(in the rows, 128 means zero)
One turn or mirror swaps these rows in pairs. Which row does each one swap with?
The rows were stretched afterwards, more along some directions than others.
Gov: [116 129 163 123 129 112 114 108 135 140 106 125 153 122 150 145 132 116
 109]
Moli: [115 154 107 114 121  91 130 121 118 114 150 112 176 138 144 123 143 137
 126]
Faza: [135 150 144 127 117 104 146 114 138 122 126 115 141 138 155 150 147  87
 156]
rupad: [140 160 118 145 115 150 118 153 151 127 131 117 151 117 116 117  71 140
 142]
mepo: [119 139 121 109 120 151 131 141 149 121 130 144 161 117 123 128  99 149
 155]
Kom: [133 128 138 142 124 148 122 157 151 145 131 111 151 134 109 123  78 135
 123]
fikip: [111 150 114  89 150 121 122 137 142 140 121 116 167 114 115 107  85 159
 125]
gol: [166 144 117  89 153 139 119 144 152 117 144 136 153 121 160 112  83 145
 141]
divif: [139 136 134  93 131 122 116  94 155 116 136 156 161 111 166 129 118 158
 115]
gav: [122 128 135 117 120 113 134 155 152 155 113 117 148 112 109 139 112 130
 124]
tevus: [151 146 118 113 145 110 123 153 148 139 144 120 129 126 117 133  88 150
 120]
Zifeg: [138 117 155  94 122 146 137 144 162 122 123 148 163  90 138 128  87 152
 157]
zale: [132 184 104 126 108  94 130 111 148 113  94 130 157  94 152 118 127 144
 155]
pof: [134 138 125  82 153  91 132 117 141 123 132 138 145 106 147 132 123 158
 130]
Veva: [136 136 179 132 125 111 131 110 143 138  93 118 146 105 139 149 142 113
 134]
Sir: [145 151 148 133 113 116 144 117 148 117 133 116 140 132 150 152 144  87
 165]
Labuk: [144 158 136 128 123 105 145 123 148 123 129 113 143 139 155 151 135  84
 164]
Dus: [121 135 105 113 139 104 143 148 133 137 116 120 126 159 121 143 116 169
 122]
nol: [137 143 144 123 114 117 141 120 142 120 140 122 138 142 159 143 141  96
 150]
fet: [132 156 108 118 115 110 129 120 137 102 142 130 161 123 162 110 100 160
 118]
Laz: [137 127 140 113 116 153 137 148 161 126 117 150 147 101 134 137  85 154
 157]
pem: [140 130 165 131 118 114 152 127 137 130 121 116 129 135 150 159 141 101
 150]
giku: [125 116 133 105 126 148 135 143 151 136 125 155 145 113 132 139  95 158
 145]
supaf: [119 150 102 100 151 105 147 140 132 145 143 119 140 153 117 146 129 164
 121]
Gasu: [141 172 129 128 109  87 119 116 159 117 102 123 178  97 168 104 108 118
 125]
Rafig: [124 117 166 115 141 123 126 109 130 137 106 123 149 109 155 133 136 135
 123]
pep: [141 146 147 134 123 116 145 120 146 120 134 114 142 143 153 148 139  94
 157]
Rano: [142 138 162 114 145 103 123 111 115 144 123 107 171 117 156 122 118 127
 112]
gesi: [128 119 142  98 125 151 137 149 149 132 126 148 155 107 126 133  91 159
 150]
vilo: [142 157  93 128 121 116 142 151 158 140 158 116 133 140 141 136  80 141
 125]
Dobav: [126 118 144  98 128 155 134 151 155 127 129 149 155 107 136 132  85 165
 147]
tuse: [128 143 105 123 142 161 120 156 138 136 146 113 147 140 115 109  83 156
 135]
dono: [165 161 118 130 127 116 133 140 131 126 146 116 123 124 124 134 115 152
 151]
Foza: [121 125 140  99 118 150 132 142 147 124 125 149 155 101 125 125  98 163
 153]
zape: [131 181  97 144 115  96 128 121 123 115 151 115 153 116 142 127 108 139
 121]
gen: [148 176  94 112 126 108 134 150 147 119 143 115 167 129 158  96  87 144
 139]
tidu: [148 143 150 105 140 115 124 115 126 143 108 120 156 115 158 113 104 154
 120]
ladi: [142 141 128 101 133  97 149 136 173 120 117 114 163  84 154 118 108 108
 160]
dimip: [116 161 104  94 147 107 121 115 126 138 142 114 169 108 122 114 110 148
 134]
fike: [148 151 121 151 111 110 107 113 142 117 116 124 140 137 151 130 114 105
 119]
Buk: [134 158 128 109 133 123 138 138 149 133 108 128 139 130 119 125 111 176
 122]
kod: [139 151 143 140 119 108 145 117 129 131 123 114 131 146 149 155 150  94
 156]

dono is swapped with zale
tidu is swapped with dimip
supaf is swapped with fet
Faza is swapped with gesi

